Some points, each followed by its number:
np.array([-0.41, -0.93, 0.30, 1.07, 0.09, -0.06, -0.83, 1.21, -0.54, -3.30, -0.76, -0.48, 1.78, 1.37, -0.06, -0.80, 0.40, -0.51, 1.14, -0.52, 2.67, 1.98, 0.51, 0.77, -0.75, -1.91, -1.44, 0.64, -1.16, -0.63, -0.19, 0.26, -1.04, -0.30, 0.82, -0.01, 0.14, 0.41, 1.64, 0.48, 0.68, 0.33, 0.37, -0.18, 1.43, 0.75, -0.59, -2.51]) 0
np.array([-0.36, 0.06, -0.24, -0.76, 0.63, 0.08, -0.41, -0.22, 0.17, -0.55, -1.18, -0.18, 0.01, -0.17, 0.15, 1.15, -0.19, -0.06, -0.34, -0.40, 0.19, -0.89, 0.45, 0.28, -0.33, 0.47, 0.46, -0.74, 0.15, -0.93, -0.46, -0.12, -1.05, 0.47, -0.47, -0.66, 2.24, 0.08, -0.66, 0.14, 0.99, 0.61, 0.16, -0.95, 0.19, 0.94, 0.31, -0.40]) 1
np.array([0.97, 1.08, -0.49, -0.82, -3.54, 5.18, 4.46, -4.26, -1.55, -0.93, 1.25, 0.89, 2.20, 0.82, 0.44, -2.03, -0.31, 1.55, 0.27, 1.29, -2.29, -3.15, -2.96, -2.60, -0.22, 0.78, -0.13, -0.78, -0.62, 1.45, -3.56, 2.88, 2.64, 2.11, -2.85, 3.75, -5.38, -1.98, 4.67, 2.99, -2.54, -0.98, -1.79, -1.47, -0.52, 2.62, -8.18, 2.30]) 2
np.array([0.65, 0.07, -0.84, 0.26, 0.19, -0.70, -0.67, -1.26, -0.90, -1.58, -1.35, 0.55, 0.80, 0.33, -2.42, -0.96, -0.75, 1.08, 0.08, -0.26, -0.31, -0.90, 0.96, 0.15, 0.25, 0.50, -1.02, 1.52, 0.62, 0.29, -1.55, 0.41, -0.23, 1.26, -0.64, -0.96, -1.07, -0.51, 0.10, 1.78, 0.76, 0.20, -0.33, 0.22, -1.34, -1.24, -0.53, 1.92]) 3
np.array([-0.48, -1.59, 0.00, 0.39, 0.30, -0.20, 0.33, 0.83, -1.00, 0.75, -0.74, -0.59, -0.90, 0.00, 1.87, 0.37, -1.86, -1.18, -0.03, 0.38, 0.88, -1.28, 1.75, -0.37, 0.47, -0.71, -0.77, -0.73, 0.41, -0.72, -1.51, 0.66, -0.22, 0.02, -2.11, -0.49, 1.85, 0.13, 0.40, 0.34, -1.44, 1.63, -1.11, 0.20, 0.33, 1.86, 0.05, -0.91]) 4
np.array([-0.46, -0.02, -0.56, -0.34, 0.23, -0.10, -0.28, 0.77, 0.62, 0.23, 0.52, 0.26, -0.01, -0.63, -0.19, 0.85, -0.47, -0.19, 0.69, -0.12, 0.03, 0.00, -0.77, 0.96, -0.40, -0.06, 0.46, 0.35, -0.38, -0.86, 1.36, 0.12, -0.21, -0.20, 0.40, 0.12, 0.25, 0.00, 0.19, -0.34, 0.28, -0.35, 0.29, 0.88, -0.24, -0.52, 0.90, -0.15]) 5
np.array([-0.22, 0.07, 0.00, -0.33, 0.40, 0.51, 0.06, -0.90, -0.45, 1.16, -0.21, -0.19, -0.77, -0.62, -0.22, 0.48, -0.70, 0.72, 0.30, -0.01, 0.05, -0.38, 0.23, -0.20, -1.39, 0.69, 1.29, 0.16, 0.34, 0.04, 0.24, -0.42, 0.47, 0.19, 0.14, -0.69, 0.93, 0.89, -0.12, 0.02, 1.07, -0.69, 0.47, -0.60, -0.41, -0.44, -0.69, 0.47]) 6
np.array([0.97, -1.25, -0.94, 1.64, -0.73, -3.20, 0.64, 0.76, -2.05, -4.42, -1.77, 0.13, 1.53, 0.35, -1.19, 0.10, 0.62, 0.85, -0.28, 0.96, 1.82, -0.09, 1.65, 0.29, 2.86, -1.51, 0.04, 2.61, -0.12, 2.83, -1.00, 2.25, 1.09, -0.67, -0.04, 2.84, -4.22, 1.46, -2.53, 1.74, -1.25, 0.37, -1.02, 0.20, 1.20, -2.63, 1.70, 1.26]) 7
np.array([0.09, -0.80, -0.05, 1.01, -0.48, -1.76, -0.97, -0.40, 0.94, -0.80, 0.66, -1.80, -0.19, -0.90, 1.98, 0.05, -0.72, -1.71, -0.90, -1.42, 0.30, 0.35, -0.25, 0.21, -1.40, 1.31, -0.40, 1.51, -2.49, 2.14, 2.51, 1.00, 1.60, -0.82, -0.36, 0.85, 0.40, 0.93, 1.43, 1.33, -0.21, -0.56, 1.88, 0.22, -0.07, -0.54, 0.74, -1.22]) 8
np.array([-1.19, -1.36, -0.20, 0.09, -0.07, 0.12, -0.39, 1.10, 0.09, 1.72, 1.92, 0.86, -0.21, -1.04, -0.60, -0.20, -0.36, 0.87, 0.40, 2.03, 1.18, -0.65, -0.18, 0.73, 0.76, -0.35, 0.52, 0.43, 0.51, 0.42, 0.89, -0.78, -0.14, -0.88, 0.71, 0.24, 0.42, 0.57, -0.02, 0.10, 0.12, 0.40, -0.19, 0.88, -0.32, 0.24, 1.05, 0.61]) 9
np.array([-0.18, -0.03, 0.28, 1.34, -0.35, 0.19, -0.40, 0.39, 0.04, 0.93, 1.42, 0.68, 0.27, 0.33, 0.73, -0.68, -1.11, -0.73, -0.44, 0.37, -0.28, 0.30, 0.07, -0.60, 0.16, -0.51, -0.82, -0.19, 0.21, -0.01, -0.92, -0.98, -0.21, -0.39, 0.08, -0.88, 0.39, -0.78, 0.44, -0.44, 0.25, 0.20, 0.56, 0.66, 0.22, 1.13, 0.14, -0.88]) 10
np.array([-0.19, 1.04, -0.27, -0.78, 0.00, 2.34, 3.26, 0.13, 1.19, 1.61, 2.26, 0.55, -1.93, -0.08, 1.88, -2.10, -1.74, -1.92, 2.05, -0.43, -1.16, 1.17, 1.27, -1.26, -0.45, 1.17, 0.76, -0.15, 0.14, -2.54, 0.81, -0.13, -0.20, 0.25, 0.09, -2.50, 1.36, -0.34, 1.60, -0.44, 1.55, 1.41, -0.71, 2.47, -0.30, 1.42, -0.95, -2.69]) 11
np.array([0.48, -0.67, 0.97, 0.49, -1.19, -1.24, -0.21, 0.61, -0.16, -1.42, -0.48, -0.49, 0.67, 0.61, -0.03, -0.92, -0.22, 0.62, -0.95, -0.61, -0.02, -0.29, -0.61, 0.58, 0.27, 0.46, -0.33, -0.10, -1.16, 0.15, -0.45, 1.28, -0.91, 0.05, -0.59, 2.23, -0.01, 0.68, 0.07, -0.80, -0.84, 1.23, -0.01, -0.90, 1.85, 0.24, 1.09, 0.26]) 12
np.array([-1.09, 2.21, -0.81, -1.72, 0.38, -1.49, -0.40, -0.45, 1.30, -0.46, -2.06, 0.52, 0.34, -1.16, -0.69, 0.65, 0.88, -0.76, 0.07, -0.85, -1.22, 2.82, 0.28, 0.75, -0.42, 0.02, 1.07, 1.04, -0.74, -0.01, 1.07, 1.45, -3.15, -0.22, -0.80, 0.18, 0.24, 0.07, -0.29, 0.26, 2.26, -0.81, -0.08, 2.28, -0.83, -1.04, -0.81, -1.42]) 13
np.array([0.17, -0.53, -0.27, -0.36, 1.55, -0.73, 0.05, 0.25, -0.64, 0.62, 0.10, 0.25, -0.13, -0.47, -0.32, 0.93, 0.20, 0.26, -0.19, 0.33, 0.59, -0.22, -0.23, 0.02, 0.14, 0.12, 0.59, -0.49, 0.03, -0.45, 0.27, -0.18, 0.31, -0.59, 0.18, 0.90, -0.19, 0.61, -0.76, 0.11, -0.14, -0.62, 0.40, 0.02, -0.13, -1.04, 0.96, 0.35]) 14
np.array([-0.01, -1.71, 1.93, -0.18, -0.49, -0.17, -0.88, 3.24, 0.12, -0.73, 0.49, -0.01, -0.01, -1.53, 0.46, -1.20, 0.60, 0.85, -0.48, 0.54, 0.26, -0.76, -0.26, 0.26, 1.29, 0.47, 0.87, 0.41, 0.67, -0.38, -0.04, 0.78, -1.04, -0.42, 0.99, 0.36, -0.58, 1.67, -0.83, -0.67, 0.34, 0.71, -0.87, 0.30, 0.97, -1.41, -1.18, -0.29]) 15
np.array([0.61, -0.67, -1.16, -1.03, 2.86, 1.57, -2.27, -1.31, -1.49, -0.72, 1.79, 0.54, 0.72, 0.45, 0.08, 1.75, -0.47, -1.02, 0.11, -1.54, 0.16, -0.40, -0.41, 1.19, 1.27, 0.16, 0.60, -0.85, 0.13, 1.26, 0.47, -0.01, -2.79, 1.14, 0.02, 0.65, 1.24, 0.74, 0.20, 0.26, -0.03, 2.64, -0.81, -0.96, -0.97, 2.34, 0.65, 0.47]) 16
np.array([-2.83, -0.92, 1.40, 1.82, -0.28, -2.40, -1.07, -1.41, -1.16, 0.23, -0.43, -0.21, -0.18, -0.34, -0.36, -0.62, 0.36, 0.40, -1.16, -3.32, -0.43, -2.50, -1.65, -0.93, 1.12, -0.86, 1.63, -1.34, 2.01, -0.68, -1.47, -2.07, 1.53, 0.57, -0.63, -2.00, 0.50, -0.74, -0.57, -2.41, 0.06, 1.55, 0.68, 1.39, -0.46, -2.14, -1.00, -1.22]) 17
np.array([-0.62, -0.55, 0.82, -0.25, 0.51, -0.63, -1.92, 2.95, 0.41, -2.82, -1.65, 0.65, -1.72, -1.81, 0.63, 1.46, 0.00, -0.65, -1.19, 1.97, 0.76, 1.94, 0.93, -2.35, 0.13, -3.05, -0.14, 1.34, 1.54, -0.35, -2.39, -1.37, 1.94, -1.72, 1.23, -0.85, -0.21, 0.83, 0.04, -0.97, 3.17, -5.84, 1.78, -0.05, -9.90, 0.55, -0.09, 0.45]) 18
np.array([1.12, 0.00, 0.50, 0.21, 0.88, -1.12, 1.97, -1.16, 0.82, 0.21, 1.22, 1.34, -1.55, -0.36, 0.68, -2.33, -1.37, -4.42, 0.53, 0.64, -1.13, 1.05, -0.53, -1.55, 0.31, -0.25, -2.74, 0.79, -1.36, -2.00, 1.41, 2.80, 1.14, 1.06, 0.56, -1.13, -2.38, -0.67, 0.66, 0.41, -0.16, 0.96, -0.69, 2.45, -2.34, 1.87, 0.11, -0.72]) 19
np.array([-0.05, 0.67, 0.20, 0.41, 1.01, 0.43, -0.44, 0.70, 0.46, 0.13, -0.54, 0.44, -0.08, -0.34, -0.10, 0.93, 0.25, -0.31, -0.29, 0.11, -0.29, 0.63, -0.59, -0.18, -0.08, -0.29, -0.28, 0.24, 0.54, -0.79, -0.48, -0.53, 0.62, 0.03, 0.44, -0.72, -0.82, 0.11, -0.34, 0.02, 0.77, -0.27, -0.06, 0.15, 0.55, 0.05, -0.33, 0.02]) 20
np.array([-0.04, 0.46, 0.08, -0.08, 0.87, 0.42, 0.00, -0.06, 0.73, -0.93, 0.25, -0.77, 0.40, -1.05, -0.27, 0.79, 0.40, 0.17, 0.06, 0.43, 0.08, 1.13, -0.27, 0.41, -0.05, -0.88, 0.31, 0.42, -0.73, 0.47, -0.19, 1.67, 0.54, 0.26, -0.29, 0.71, -1.54, -0.17, -0.68, 0.99, -0.02, -1.54, 0.07, -0.24, 0.84, -0.32, 0.03, 0.30]) 21
np.array([2.23, 0.72, -1.23, -1.13, 0.25, -0.97, -0.06, -0.83, -0.01, -0.09, 0.41, 1.26, -0.57, -0.11, -1.55, 0.47, -0.61, 0.54, -0.34, -1.83, -0.64, 0.28, 0.23, 1.41, 0.36, 0.19, -0.79, 2.23, 0.36, -0.14, 2.40, 0.22, -0.11, 0.32, -0.12, -0.31, -0.17, 1.40, -0.57, -0.78, 1.21, 0.94, -2.55, -0.04, -0.33, -0.75, 0.01, 0.89]) 22
np.array([-0.20, -0.27, 0.01, 0.70, 0.09, 0.26, 0.06, -0.68, 0.17, 0.41, 0.69, -0.58, -0.14, -0.01, 0.23, -0.16, 0.34, 1.25, -0.51, 0.27, -0.23, -0.24, -0.25, 0.53, 0.09, 0.10, 0.50, -0.34, -0.11, 0.85, 0.48, -0.58, 0.42, -0.44, -0.65, -0.10, -0.05, 0.15, -0.07, -0.58, -0.52, 0.21, 0.71, 0.26, 0.49, -0.13, 0.36, -0.76]) 23
np.array([-0.01, 0.23, 0.18, 0.20, 1.75, 0.53, -0.41, 0.11, 0.36, -0.57, 0.66, -0.58, -0.16, -0.13, -1.14, 0.64, 0.23, 0.50, -0.13, 0.55, -0.14, -0.08, 0.28, 0.70, -0.25, 0.23, 0.27, 0.61, -1.07, 0.64, -0.03, 0.43, 0.48, 0.40, -0.20, 0.15, -0.76, -0.47, -0.57, 0.44, 1.62, -0.62, -0.10, -0.68, 0.80, -0.02, -0.05, 0.25]) 24
np.array([0.13, 1.28, 0.00, -1.23, 0.16, 0.54, -1.43, -1.18, 0.05, 1.60, 0.32, -0.24, 0.39, 0.93, -0.30, 0.07, 0.03, 0.15, -0.10, -0.95, -1.55, 0.14, -0.77, 1.38, -1.65, -0.64, -1.23, -1.09, -0.86, -0.53, -0.28, 0.42, -1.16, 0.79, -1.09, -1.12, 0.61, -1.62, -0.25, 0.35, -0.39, 1.06, -0.55, 0.36, -0.79, 0.43, -0.65, 0.19]) 25
New points follow, each followed by the numbers of its five nearest points above by angle, seen from the average point of the numbered points, nearest first.
np.array([0.07, 1.03, 1.08, -0.34, -0.85, 0.91, -1.03, 0.87, 0.51, -0.40, 0.16, -0.62, -0.03, -0.04, -0.19, 0.82, -1.14, -0.22, 0.16, -1.98, 0.50, 0.50, -0.63, -0.25, -0.44, -0.23, 0.12, -0.12, -0.01, -0.56, 0.32, -0.54, 0.11, 0.57, 0.55, -0.13, 1.13, 0.02, 1.05, -0.98, 0.96, 0.33, 0.48, -1.05, 0.37, 0.09, -0.93, -0.96]) 1 0 6 20 5
np.array([-0.12, -0.25, -0.61, 0.11, 0.18, 0.48, 0.75, 0.45, 0.06, -0.13, 0.28, 0.93, 0.40, -0.19, -1.09, -1.54, -0.39, 1.33, 0.68, 0.54, 0.30, 0.64, -0.31, -0.22, -0.15, 0.77, 1.13, 0.44, -0.33, 0.38, 1.23, -0.92, -0.07, 0.28, 0.30, 1.09, -1.64, 0.63, 0.17, 0.35, -0.43, -1.84, -0.65, -0.05, 0.43, 0.17, 0.34, 0.94]) 9 14 21 24 5
np.array([-0.04, -0.42, 0.79, 0.30, -0.24, -0.04, -0.41, 0.04, -0.44, -0.83, 0.46, -0.78, 0.33, 0.45, 0.12, -1.12, 1.05, -0.89, -0.44, -0.02, -0.58, 0.25, -0.06, 0.76, 0.29, -0.50, 0.88, -1.23, -0.88, 0.70, -1.76, 0.51, -0.87, -0.14, -1.03, 0.69, -1.23, -0.15, -1.02, 2.54, -0.75, 0.25, 0.21, -0.34, 1.71, 0.40, 0.10, 0.13]) 12 21 7 24 2
np.array([-0.33, 0.15, 0.44, -0.23, -0.39, -0.48, -0.24, 0.45, -0.78, -0.83, -0.50, 0.14, -0.02, 0.77, 0.36, -0.77, 0.04, -0.05, 0.50, 0.17, -0.08, 0.19, 1.65, -0.69, -0.19, -0.69, -0.02, 0.25, 0.15, 0.02, -0.52, -0.22, -0.01, 0.02, 0.39, -0.74, 0.27, -0.27, -0.82, 0.50, 0.03, 0.14, 0.05, -0.44, 0.52, 0.21, -0.87, -0.24]) 0 4 1 10 7
np.array([-0.27, 0.14, -0.55, -0.19, -0.25, 0.86, -0.10, 0.27, 0.09, 0.41, -0.01, 0.26, -0.78, -0.26, 0.40, 0.05, -0.47, -0.80, 0.22, -0.11, -0.18, 0.51, -0.14, -0.63, -0.53, 0.46, 0.55, 0.14, -0.01, -0.51, 0.24, -0.33, -0.13, -0.15, 0.56, -0.87, 0.32, -0.66, 0.19, 0.00, 0.50, -0.06, -0.75, 0.79, -0.01, 0.43, -0.43, -0.38]) 11 10 6 20 5
np.array([0.49, 0.85, 0.31, -0.20, -0.12, 0.50, 0.25, -0.52, 0.11, -0.15, 0.15, 0.42, 0.15, -0.97, -0.16, -0.88, -0.36, 0.41, -0.60, -1.02, -0.19, 0.40, -0.59, 0.38, -0.18, -0.27, -0.48, 0.60, -0.39, 0.22, 0.54, 1.39, 0.13, 0.06, -0.07, -0.07, -0.23, 0.15, 0.01, -0.15, 0.34, -0.25, -0.11, -0.42, 0.26, -0.86, -0.13, 1.00]) 22 21 12 25 24
np.array([0.30, 0.43, 0.85, -0.31, -0.39, 0.23, -1.00, 0.73, 0.13, 0.04, 0.25, 0.97, 0.04, -0.46, 0.69, -0.79, -0.18, -0.25, 0.19, 0.18, -0.36, 0.38, 0.27, 0.70, 0.32, 0.39, 1.01, -0.42, -0.84, 0.11, -0.67, 1.18, -0.70, 0.18, 0.40, -0.60, -0.22, 0.16, -0.59, 0.16, 0.36, 0.40, 0.01, 0.22, -0.31, -0.02, -0.48, 0.18]) 15 25 13 11 12
np.array([-0.16, 0.00, 0.45, -0.90, 0.01, 0.44, 0.15, 0.06, 0.42, -0.41, 0.01, -1.50, 0.74, 0.51, -0.03, -0.55, 1.49, 0.25, -0.23, 0.63, -0.82, 0.44, 0.42, 0.86, 0.80, 0.81, -1.77, -1.72, -0.82, 0.42, -1.62, -0.31, -1.41, 0.27, -0.75, -0.03, -1.35, 0.52, -0.71, 1.04, -0.73, -0.13, 0.48, 0.05, 1.30, 0.98, 0.04, 0.33]) 12 25 21 23 24
np.array([0.34, -0.26, 0.02, 0.27, -0.59, 0.71, -0.05, 0.57, -0.98, -0.08, -0.07, 0.44, 0.04, 0.12, 0.28, -0.73, -0.81, 0.25, 0.46, -0.61, 0.50, 0.50, -0.19, 0.23, 0.46, -0.22, 0.48, -0.29, -0.24, -0.12, -0.35, 0.06, -0.72, 0.06, 0.29, 0.21, 0.81, 0.12, -0.06, 0.02, -0.47, 0.36, 0.10, -0.74, -0.01, -0.13, -0.61, 0.77]) 12 15 16 4 1
np.array([0.25, -3.19, -0.87, -0.02, 0.26, -1.29, -0.73, 1.51, 1.01, 3.43, 2.13, 0.84, -0.05, -1.78, 0.79, 0.03, 0.56, -0.31, -0.21, 2.04, 0.16, -0.54, 0.13, 1.25, 0.80, -0.06, -0.77, -0.12, -0.22, 0.90, 1.27, -1.59, 0.23, -1.32, 1.47, 0.23, 0.06, 0.73, 0.06, -1.30, 0.12, 1.07, 1.10, -0.17, -0.30, 0.03, 1.86, 0.41]) 9 14 5 23 10
np.array([2.02, -0.04, -2.07, -1.29, 0.90, -1.16, 0.40, -0.95, 0.37, -2.47, -1.35, 1.75, -0.29, -1.46, -1.91, 0.91, 0.73, -1.02, -1.80, -1.17, 0.26, -1.20, -0.28, -1.01, 2.30, 0.55, -0.55, 2.24, -0.34, -1.01, -0.07, 2.98, 1.64, 1.83, -0.45, 2.30, -2.64, 1.52, -1.49, 0.84, 1.70, -0.24, -0.89, 0.59, -0.69, 0.61, 0.84, 0.77]) 7 22 3 21 19
np.array([-0.23, 0.11, 0.65, 0.08, 0.31, -0.51, -0.48, -0.09, 0.20, 0.09, 0.43, 0.48, -0.04, 0.24, 0.18, 0.01, -0.34, -0.46, -0.07, -0.43, -0.51, 0.10, -0.70, 0.24, -0.18, -0.88, -0.06, 0.23, 0.94, 0.18, -0.64, 0.13, -0.09, 0.17, 0.28, -0.51, -0.05, -0.01, -0.03, -0.40, 0.60, 0.36, 0.37, 0.72, 0.32, -0.44, -0.37, 0.15]) 17 20 10 25 5
np.array([-0.14, -0.39, 0.16, 0.88, 0.15, -0.13, 0.01, 0.10, 0.67, -0.21, 1.23, 0.63, 0.32, -0.41, 0.97, -0.07, -0.27, -0.38, 0.03, 0.55, 0.43, -0.94, 0.18, -0.81, 0.59, -0.29, 0.41, 0.22, -0.61, 0.26, 0.30, 0.38, 0.98, -0.35, 0.58, 0.69, 0.19, 0.23, 0.05, -0.46, -0.33, 0.08, 0.03, -1.25, 0.45, 0.63, 0.28, 0.28]) 9 10 23 12 8
np.array([-0.84, -0.93, -0.24, -0.60, 2.54, -0.76, -0.26, -1.98, -0.70, -0.57, -0.09, -0.97, 1.44, -0.13, 0.17, 2.21, 1.63, -0.92, -0.30, 1.35, -0.13, -1.28, 1.17, 1.74, 0.52, -1.78, -1.71, -0.58, -0.41, 2.17, -1.34, 1.17, -0.43, 0.28, -1.30, 1.47, -0.56, 1.12, -0.13, 0.29, -1.00, 0.22, -0.20, 0.48, 0.39, 2.95, 1.51, -1.13]) 16 4 21 7 24
np.array([0.04, 0.00, 0.42, 0.18, -0.15, -0.74, -0.21, -0.20, -0.70, -1.23, -0.61, 0.20, -0.15, 0.14, 0.06, 0.08, 0.08, 0.45, -1.05, 0.14, -0.05, 0.00, 1.11, -0.36, 0.70, 0.42, 0.56, 0.34, 0.12, 0.54, -0.14, -0.36, 0.75, -0.12, -0.29, -0.37, -0.93, -0.47, -0.87, 0.39, -0.68, -0.13, -0.29, -0.12, 0.48, -0.20, 0.47, -0.28]) 7 23 12 3 14
np.array([-0.02, 0.27, -0.16, -0.34, 0.05, 0.27, -0.02, 0.39, 0.36, -0.31, 0.31, -0.50, -0.17, -0.46, -0.11, -0.07, -0.20, -0.03, -0.44, -0.84, -0.45, 0.71, -0.55, 0.20, -0.69, 0.79, 0.30, -0.20, -0.29, 0.42, -0.73, 0.35, -0.92, -0.20, -0.46, 0.27, 0.00, -0.37, -0.24, 0.50, 0.30, 0.13, 0.34, 0.33, -0.10, -0.49, 0.15, -0.30]) 13 25 1 12 23
np.array([-0.79, 0.32, -0.08, 0.00, -0.27, -1.52, -0.77, 0.34, 0.20, -0.04, -0.05, -0.23, -0.25, -0.59, 0.50, 1.34, -0.68, -0.45, -0.58, 0.03, 0.33, -0.79, -0.86, 0.28, 0.23, -0.20, 0.34, -0.15, 1.16, -0.11, 0.11, -1.44, 0.44, -0.57, 0.68, 0.32, 1.53, 1.45, 0.27, -2.62, -0.04, 0.84, -0.51, 0.39, -0.34, -1.49, 0.27, -0.75]) 17 5 14 9 23
np.array([-0.23, 1.48, 0.47, 1.48, -0.38, -1.36, 0.80, -0.48, 1.14, 0.23, -2.06, -1.25, 0.54, 0.29, 0.05, -2.62, -0.83, -0.24, 0.82, 1.82, -0.26, 0.60, 1.20, -1.36, -1.46, -0.62, 0.77, 0.94, -1.50, -0.04, 0.97, 0.88, 0.19, 0.84, -0.25, 0.02, -0.06, -1.74, 0.54, 0.95, 0.27, -1.85, -0.01, 1.86, -1.09, -1.58, -1.06, -0.28]) 13 19 8 3 11
np.array([0.29, -0.14, 0.46, -0.44, -0.33, 1.07, 0.78, -0.98, 0.86, 0.30, 0.76, 0.63, 0.22, 0.08, -0.08, -0.58, -0.21, 0.39, 0.02, 0.43, -0.85, -0.46, -0.29, -0.68, -0.17, 0.34, -0.16, -0.06, 0.28, 1.07, -1.24, -0.86, 1.39, -0.16, -0.31, 0.79, -0.95, -0.95, -0.28, 0.62, -1.26, -0.17, -0.95, -0.51, -0.88, 0.71, -0.74, 0.94]) 2 23 25 10 3
np.array([-0.49, -0.07, 0.74, -0.92, -1.60, -0.22, 1.90, 0.26, -0.06, 2.01, 1.62, -0.56, 1.49, -0.23, 0.13, -0.61, 0.17, 0.05, -0.36, 0.29, -0.53, -1.05, -1.70, 0.71, -0.16, -0.61, -0.76, -1.93, -0.37, -0.34, -0.43, -0.29, -1.29, 0.62, -0.48, -0.38, 1.50, 0.45, -0.27, 0.03, 0.71, 0.28, 0.63, -0.62, -0.86, -0.92, 0.92, 0.65]) 25 9 23 10 1
np.array([1.10, 0.19, -0.53, -0.25, -0.20, -1.07, -0.54, -0.62, 0.15, -0.17, 0.01, 0.05, -0.14, -0.18, -0.16, 0.04, -0.27, 0.34, -0.35, -0.39, 0.05, -0.89, 0.01, 0.87, 0.21, -1.42, -0.53, 0.49, -0.13, 0.19, 0.75, 0.32, 0.03, -0.09, -0.27, -0.07, 0.00, 1.08, -0.28, -0.92, 0.23, 0.35, -0.82, -0.31, 0.23, -0.90, -0.04, 0.36]) 22 12 7 14 23
np.array([-0.11, 0.30, 0.06, -0.36, -0.72, -0.16, -0.21, -0.04, -1.08, -0.58, -0.13, -0.57, 0.16, 0.62, -0.76, -0.06, -0.64, 1.28, -0.05, -0.88, 0.01, -0.16, 0.54, 0.29, 0.35, 0.57, 0.04, -0.76, 0.49, 0.11, -0.42, -0.58, -0.14, -0.71, 0.19, -0.21, 0.29, -0.41, -0.50, 1.40, -0.60, 0.45, 0.87, -0.79, 0.26, -1.16, -0.11, 0.97]) 3 23 6 14 12
np.array([-0.85, -0.46, -0.05, 0.38, -0.47, -0.83, -0.38, 0.02, 0.27, 0.06, 0.21, 0.64, -0.37, -0.18, -0.12, 0.50, 0.50, 0.50, 0.30, 0.38, 0.22, -0.88, -0.90, -0.54, -0.34, -0.30, 0.85, -0.53, 0.66, -0.47, 0.95, -1.08, 0.10, -0.23, -0.02, -0.03, 0.80, 0.57, 0.04, -2.20, 0.44, 0.46, 0.05, 0.68, -0.16, -0.97, -0.03, -0.41]) 17 5 23 9 14
np.array([-0.10, 0.48, 0.24, 0.77, 0.21, -0.29, -0.53, -0.39, 0.40, -0.10, 0.20, 0.04, -0.07, -0.47, 0.29, -0.65, -0.44, 0.03, 0.50, -0.07, 0.06, -0.11, 0.12, -0.07, -0.23, -0.93, 0.13, 0.43, -0.26, 0.00, 0.38, 0.19, 0.32, 0.24, -0.06, -0.50, -0.36, -0.22, 0.59, -0.04, 0.43, -0.13, -0.03, 0.32, -0.18, -0.15, -0.63, -0.27]) 10 11 17 8 23
np.array([-0.41, 0.57, -0.35, 0.00, 0.79, 0.46, -1.24, 0.13, -0.09, -0.11, -1.00, 0.29, 0.44, -0.06, -0.44, -0.33, 0.26, 0.46, 0.62, 0.04, 0.16, 0.20, 0.41, 1.11, -0.63, 0.01, -0.29, 0.32, -0.79, -0.13, -0.22, 0.39, -0.47, -0.42, -0.74, -0.08, 0.40, -0.46, -0.46, 0.18, -0.31, 1.15, -0.48, 0.76, -1.05, -0.01, -0.66, -0.09]) 25 13 1 3 16
np.array([0.32, 0.02, -0.30, 0.19, 0.51, 0.87, 0.16, -0.26, -0.01, 0.34, -0.44, 0.29, -0.12, 0.12, -1.09, -0.37, -0.08, 0.21, 0.08, -0.05, 0.32, -0.29, -0.34, -0.35, -0.47, 0.59, -0.16, 0.37, 0.18, -0.83, 0.45, 0.28, 0.12, -0.04, -0.50, -0.47, 0.19, -0.05, -0.68, 0.01, 0.71, -0.05, -0.59, -0.71, -0.33, 0.09, -0.44, -0.72]) 6 1 20 22 24
np.array([-0.93, 0.07, -0.87, 1.77, -0.58, -1.15, -0.63, -1.14, -1.82, -2.85, -0.25, -0.04, -0.17, 0.11, 0.16, 0.84, 1.06, 0.81, 0.01, 0.21, 0.34, -2.17, 2.49, -0.79, 1.46, 0.48, 0.77, 0.13, 0.71, 1.26, -0.01, -0.62, 1.90, -0.67, 0.59, 1.12, -2.57, -0.53, -0.43, 0.70, -1.66, -0.88, 0.11, 0.11, 0.90, -0.15, 1.44, 0.88]) 7 14 23 3 21
np.array([-0.59, 0.24, -0.24, 1.29, -0.66, 0.53, -0.68, -0.10, 0.28, -1.76, -0.27, 0.66, -1.77, -1.98, 1.18, 1.28, -2.45, -0.28, 0.72, 0.59, -0.29, -0.50, 1.30, -0.68, -0.24, -2.32, 0.02, 1.46, 1.27, 0.22, -2.80, 0.06, 1.67, 0.49, 1.00, -0.53, -0.33, -1.32, -0.31, 2.89, 0.01, 1.92, -0.09, -0.36, -0.22, 0.93, -1.35, 1.11]) 4 3 18 2 20
np.array([-0.10, 0.62, -0.14, 0.33, 0.42, 0.02, 0.31, 0.12, 0.37, -0.47, -0.25, -0.55, 0.47, 0.82, 0.24, 0.17, -0.44, -0.21, 0.95, 0.05, 0.89, 1.22, 0.59, 0.90, -0.62, -0.99, -0.54, 0.77, -0.82, 0.54, -0.16, 0.37, -1.43, -0.46, 0.37, -0.11, 0.02, 0.08, 0.10, 0.51, 0.15, 0.03, 0.07, 0.12, 0.41, 0.16, -0.71, -0.65]) 0 13 21 25 24
np.array([0.64, -1.07, 0.20, -0.83, 0.33, 0.15, 1.69, 0.27, 0.76, 1.09, 0.15, -1.14, -0.72, 0.67, 0.09, 0.07, 1.07, 0.38, -0.40, -0.86, 0.38, 0.47, -0.21, -0.20, 0.32, 1.20, -1.66, -0.67, -0.04, -0.05, 1.42, 0.67, -0.12, 0.04, -0.25, -0.40, 0.37, 0.10, 0.37, -1.15, 0.33, -0.61, -0.65, 0.36, 1.97, -1.45, -0.07, -1.01]) 23 11 14 5 22
